A = 12.9	68.8	19.2	-2.4	-48.0	1.5
A[-6] => 12.9
A[-5] => 68.8
A[-1] => 1.5
A[-4] => 19.2

grid =
[[4 7 3 4]
 [3 3 7 4]
 [3 3 7 5]
 [2 6 7 2]
 [6 7 4 5]
 [4 3 6 3]]
Indices start at 0.
(0, 0): 4
(2, 1): 3
(1, 3): 4
(2, 2): 7
(5, 2): 6
(1, 2): 7
(5, 3): 3
(3, 3): 2
(4, 1): 7
(5, 1): 3

m = 26,54,27,61,76,67,28,81,70,80,31,78,20
m[0]: 26
m[10]: 31
m[3]: 61
m[5]: 67

arr = [-0.02  0.09  0.01  0.07  0.11 -0.11  0.01  0.13 -0.12  0.00 -0.02]
arr[0] -> -0.02
arr[-4] -> 0.13
arr[8] -> -0.12
arr[-8] -> 0.07
arr[6] -> 0.01
arr[-1] -> -0.02

M =
[[673 446 451 458 636 500 708 785 595 488 547]
 [538 331 467 561 596 430 717 453 525 531 544]
 [481 755 439 395 650 282 644 608 610 522 503]
 [755 589 423 571 660 311 548 656 610 376 341]
 [678 508 496 515 656 415 682 622 738 465 587]
 [593 623 415 426 547 470 462 472 504 494 640]
 [560 703 399 720 698 293 521 481 673 574 498]
 [496 472 442 684 561 405 766 709 637 454 530]
 [480 428 481 576 775 361 619 461 585 578 298]
 [811 427 194 811 508 614 845 671 632 569 504]
 [579 487 433 757 619 467 602 585 664 732 659]
 [748 522 465 753 588 548 749 723 587 532 481]
 [612 608 374 502 675 244 780 724 703 481 685]
 [825 523 247 724 441 284 635 731 626 508 528]
 [686 509 498 516 672 341 772 540 694 501 549]
 [541 540 343 707 609 287 660 692 722 344 557]]
Rows and columns are counted from 0.
row 0 col 0 = 673
row 1 col 4 = 596
row 5 col 8 = 504
row 5 col 7 = 472
row 13 col 6 = 635
row 1 col 2 = 467
row 11 col 1 = 522
row 3 col 5 = 311
row 4 col 7 = 622
row 11 col 5 = 548
row 3 col 7 = 656
row 12 col 0 = 612
row 15 col 5 = 287
row 9 col 7 = 671
row 4 col 5 = 415
row 13 col 9 = 508
row 5 col 1 = 623
row 2 col 5 = 282
row 14 col 4 = 672
row 14 col 0 = 686
row 9 col 8 = 632
row 10 col 1 = 487
row 11 col 3 = 753
row 5 col 9 = 494
row 9 col 1 = 427
row 6 col 10 = 498
row 7 col 1 = 472
row 4 col 3 = 515
row 6 col 4 = 698
row 12 col 5 = 244
row 1 col 3 = 561
row 8 col 0 = 480
row 7 col 0 = 496
row 1 col 6 = 717
row 7 col 9 = 454

a = [[-1.0, 0.4, -0.8, 0.7, -1.0, -0.1], [0.1, 0.0, 0.2, 0.0, 0.3, 0.1], [-0.9, -0.1, -0.5, 0.1, -0.6, 0.3], [1.3, 0.2, 1.1, -0.1, 1.4, -0.3], [0.1, 0.5, -0.2, 0.7, -0.1, -0.7], [-0.2, 0.1, -0.1, 0.1, -0.1, 0.0], [1.1, -1.0, 1.4, -1.4, 1.9, 1.0], [0.6, -0.3, 0.9, -0.6, 1.1, 0.5], [-0.4, -0.6, -0.2, -0.3, -0.1, 0.4], [1.1, 0.7, 0.7, 0.5, 0.9, -0.9], [-0.7, -0.1, -0.6, 0.2, -0.6, 0.1], [-1.6, -0.6, -0.8, -0.2, -1.1, 0.9], [0.9, -0.3, 1.0, -0.6, 1.3, 0.2], [-0.5, 0.1, -0.3, 0.2, -0.3, 0.0]]
a[0, 0]: -1.0
a[:, 1]: [0.4, 0.0, -0.1, 0.2, 0.5, 0.1, -1.0, -0.3, -0.6, 0.7, -0.1, -0.6, -0.3, 0.1]
a[7, 5]: 0.5
a[11, 5]: 0.9
a[11]: [-1.6, -0.6, -0.8, -0.2, -1.1, 0.9]
a[9, 0]: 1.1
a[3, 0]: 1.3
a[6, 2]: 1.4
a[9, 3]: 0.5
a[13, 3]: 0.2
a[7, 3]: -0.6
a[10, 3]: 0.2
a[12]: [0.9, -0.3, 1.0, -0.6, 1.3, 0.2]
a[11, 2]: -0.8
a[5, 1]: 0.1
a[0, 3]: 0.7
a[:, 5]: [-0.1, 0.1, 0.3, -0.3, -0.7, 0.0, 1.0, 0.5, 0.4, -0.9, 0.1, 0.9, 0.2, 0.0]
a[12, 1]: -0.3
a[3]: [1.3, 0.2, 1.1, -0.1, 1.4, -0.3]
a[13, 1]: 0.1
a[1, 5]: 0.1
a[5]: [-0.2, 0.1, -0.1, 0.1, -0.1, 0.0]
a[8, 4]: -0.1
a[:, 0]: [-1.0, 0.1, -0.9, 1.3, 0.1, -0.2, 1.1, 0.6, -0.4, 1.1, -0.7, -1.6, 0.9, -0.5]
a[5, 2]: -0.1
a[5, 4]: -0.1
a[6, 5]: 1.0
a[7]: [0.6, -0.3, 0.9, -0.6, 1.1, 0.5]
a[13, 4]: -0.3
a[4, 3]: 0.7
a[11, 1]: -0.6
a[6, 3]: -1.4

X =
[[-53.6  -6.0 -16.9   0.1  -5.8]
 [  7.0  60.3 -16.2  23.6  -3.1]
 [-30.9  34.4 -16.8  27.4  10.4]
 [-19.4 -19.2  23.9  17.6  -1.5]
 [-29.5  34.7 -21.2 -41.6  24.9]
 [ 27.1 -30.0  22.4  -2.8   1.4]
 [  8.9 -41.9   4.5 -27.3  -2.6]
 [  5.1   2.8   1.6  25.6  -1.6]
 [ 17.1   3.2  14.5   4.2  -3.4]
 [-33.2   6.5  25.6  38.3  -1.3]
 [ -7.4  -0.3  -8.4  -7.9 -26.7]]
X[0,0] => -53.6
X[10,4] => -26.7
X[3] => [-19.4, -19.2, 23.9, 17.6, -1.5]
X[9,4] => -1.3
X[6] => [8.9, -41.9, 4.5, -27.3, -2.6]
X[10,0] => -7.4
X[1] => [7.0, 60.3, -16.2, 23.6, -3.1]
X[8] => [17.1, 3.2, 14.5, 4.2, -3.4]
X[2,3] => 27.4
X[5,0] => 27.1
X[:, 3] => [0.1, 23.6, 27.4, 17.6, -41.6, -2.8, -27.3, 25.6, 4.2, 38.3, -7.9]
X[3,2] => 23.9
X[8,1] => 3.2
X[:, 4] => [-5.8, -3.1, 10.4, -1.5, 24.9, 1.4, -2.6, -1.6, -3.4, -1.3, -26.7]
X[2,1] => 34.4
X[3,3] => 17.6
X[10,3] => -7.9
X[0,4] => -5.8
X[7,1] => 2.8
X[5,4] => 1.4
X[:, 0] => [-53.6, 7.0, -30.9, -19.4, -29.5, 27.1, 8.9, 5.1, 17.1, -33.2, -7.4]
X[8,3] => 4.2
X[6,1] => -41.9
X[:, 2] => [-16.9, -16.2, -16.8, 23.9, -21.2, 22.4, 4.5, 1.6, 14.5, 25.6, -8.4]
X[7,0] => 5.1
X[1,3] => 23.6
X[9,2] => 25.6
X[:, 1] => [-6.0, 60.3, 34.4, -19.2, 34.7, -30.0, -41.9, 2.8, 3.2, 6.5, -0.3]
X[9,3] => 38.3
